Each path below is one point turned by a fixed rotation once a step. After each direction that follows a path, write how fast that rotation turns it, in deg/step (0 if it stays still).
Each turn is a multiple of 5 degrees from 10 to 175, or 0.
Each row of a path follows its step; steps can be skipped.
Rotation 1:
step 0: [ -3   4  -6   0  -3 -32  -1  10   1 -19  -3 -10  13  -5  -1  10  17 -18
   8   1   1 -18   4 -28   1 -40   3 -14   8  15  11  23 -13 -30  13 -12
 -35  11  -4 -34  25 -11  -9  -6   8  23  20   4 -12 -24   4   5  19 -14
   0 -17  14   8 -17  23  18   8  11 -10 -19 -12]
step 1: [ 10  16   2 -18   5  -2  37 -14   7 -13 -19  10  17 -20 -20  28  -9  -1
 -16 -10  -7  18 -42  21  -8 -37 -10  15  -5  -7  15   9 -14  19 -14  -8
  -4  -8  22  15  -1  -3  -5  33  -4 -15 -12   6 -20   2  18  10 -17 -12
 -13 -23  -9   7  -8  -2  14  24  -4  -9 -11  -2]
step 2: [ 36   3   1 -25   6  26   4  11 -26   7  15   0 -18 -20  17  18  18  29
 -10  17  -1  22  -8   9 -11  15  13  10   3   0   2 -14  21  -1   3  36
   1  -3  -1   0  -6  -8   8   4   2 -19   9  -3   3  -1 -33 -24 -25  -6
  -9 -20 -29  -5 -10   1 -22   3 -21  23  -3 -13]
step 3: [  3  -9  -1 -15  -2   7  -4  17 -18  -4   3  -7 -17   4   8   5  -1  -9
   9  -2  27  -6   7   1  24  29  -3 -48  -6  12 -43   8  -4  20  -6  -7
  -3  17  -7  15   8  -4 -12  10 -14  20  30   7   2  26 -18  -9   6  17
  18  12 -20 -14 -12  20 -17  -9   5 -19  25  12]
step 4: [ 15  -8  10  33   2 -27  19   1   6   3  -3   7   4  28 -12  -8 -11  -8
  -4  10  -3 -15   6  15 -17   4 -11  17 -15 -14   2   1  24   2  -7 -11
  33  13 -16  -9 -18 -28 -31   2 -20  13  -9  18   2  18  22   0  30  13
  -2  36  -4 -18  -9  -1  25 -11   3  -6  26  -4]
step 5: [-17  -3  21  12 -16  -1  -9  15   5  17  -5  -5   5  16   0  -2  10 -17
  -1  -4 -26  -2  -8  12  14  37   4  23   5 -26  22 -23   7  -4  11 -14
  28 -30 -14  -2 -26   4   3 -15   7   2   0 -34  -7 -45  10  -3 -26   0
 -19  11  11  10  -1 -12   0   7  13 -12 -20  14]
step 6: [-14  34  -4  10  18  24 -23  -4  19  27  28  -3 -14 -10   1 -10   1   5
  -8 -16  -3   8  -3 -26  17   3  -5  15   0   5   0 -20 -34   8 -12 -26
 -17   9  -8  13  16  14   5  -1  27   5  -8 -10   1   0 -33  -6   4   5
  14   9  29  -5  34 -13   6  -4  10   6 -24 -13]
step 8: [ -3  -7   9  -6  -3 -18  -8  -2  -5  -3 -15  12  16 -13   8 -16  24   1
  -5 -19  20 -18  22 -24 -23 -27  -4  -4  22 -20  -9   3  20  -7  21  43
 -15 -22  -3  -2  -3  24   1  -1  -6 -12  -7   4 -26 -10  21  36   3 -10
  11 -21  -3  16 -30   8  10   2  -4 -16   9  -9]
step 9: [-12  21   8 -12   2  10  -5  20  39  -6 -23  14  -6  -9 -21   6   7  19
   0  16   3  15 -17   9  22 -11  10 -16  -2  26  -5  15  -3 -25  -3  17
 -15 -11  11   5   8  -8  -6  18  31   3 -25  10  13 -12  10  17   1 -30
 -20   3 -33 -26 -13   0   9  21 -14 -16  -3  15]
step 10: [  5 -11  -7   4  17  -6  19 -11 -13   3   0 -14 -13 -18 -10  18 -21  -1
  20  14   1  26 -14   6 -18  28   8  -6  16  34 -11 -24  16  12  -3 -12
   6  15  24  23  -1   5  25   5  -5 -29   2  -4  30  17  14 -28  12 -10
 -14  -1 -17   2   5  15   7  21 -23  26  -8   0]
Speeds:
[ 2  4  5 -2 -3  0 -2  2  2 -7 -1 -5 -2 -2 -3 -1  5 -1 -1  0 -5 -2  1 14
  1 -3 -1  4  0  5  1 -7 -4 -1 -3 -2  2  6  3  7  1  4  4  0  4  3 -2 -6
  0 -8  1  0 -1  0 -6 -1 -4  3  0  2 12 -2 -3 -2  2 -6]
85
[ 3  4 -1 -2 -4  1  5 -2  2 -2 -2  5  8 -3 -2  3  0 -6 -2  2  0 -1  0  2
  2  5  2  3 -5 -6 -1 -3  4 -4  2  2 -6  0  3 -3  1  0 -9 -4  6 -8  4  2
 -1 -2  3  6  5 -3 -5  6 -2  2 -3 -5  8  1  7 -4 -8  6]
90
[  2  -1   2   3  -4   6  -6   3  -5  -1  -7  -3   6   1   0   1   0   8
  -2  -6   2   3   3   1  -7   6   3   9  -4  -6   2   2   2   1   0   0
   3   0  -1   2  -1   3  -2   0  -2  -1  -2   0  -3 -12   1   7  -1   2
   7  -5  -3   1  -4  -3  -5  -1  -8   4  -1   3]
115
[-4  5 -3 -2  0 -1 -3 -5 -2 -5  3  2 -1  1 -8 -1  0  6  2 -8  0 -2  4 -5
  6  2 -1 -2 -5  6 -9  1 -2 -5  0 -1  3  2  2  2  1 -6 -8  9 -5  2  3 -1
  4 -7  3  2  0  2 -1 -1  1 -7  1  3  1  3  4  7 -8 -3]
120
[ 0 -2  2  1 -6  2  0 -1  6 -5 -3 -2  3 -5 -2 -4 -4 -1  1 -3 -3  3 -1 -1
 -7  6 -1 -4  1  3 -6  8  6  4 -2 -2 -5  7 -4 -9 -3 -4  2  2  0  1  4 -6
 -7  4  2 -2  7  2 -1 -1  4  2  4  3  2 -8 -3 -3 -4 -7]
100
[  2  -6   1  -3   4   1  -3  -3   3   1   0   4   7   3   7  -5  -2   1
   0  -5   4   3  -2  -9  -5  -5  -6  -9   2   1  -2   0  -2 -12  -7  -4
  -2   2   3   2   1   5   2  -3   7  -2  -5   1   2  -5   6   2  -2  -5
  -5   1  -2   5  -1  -2  -1   0  -3   1  -3  -4]
40
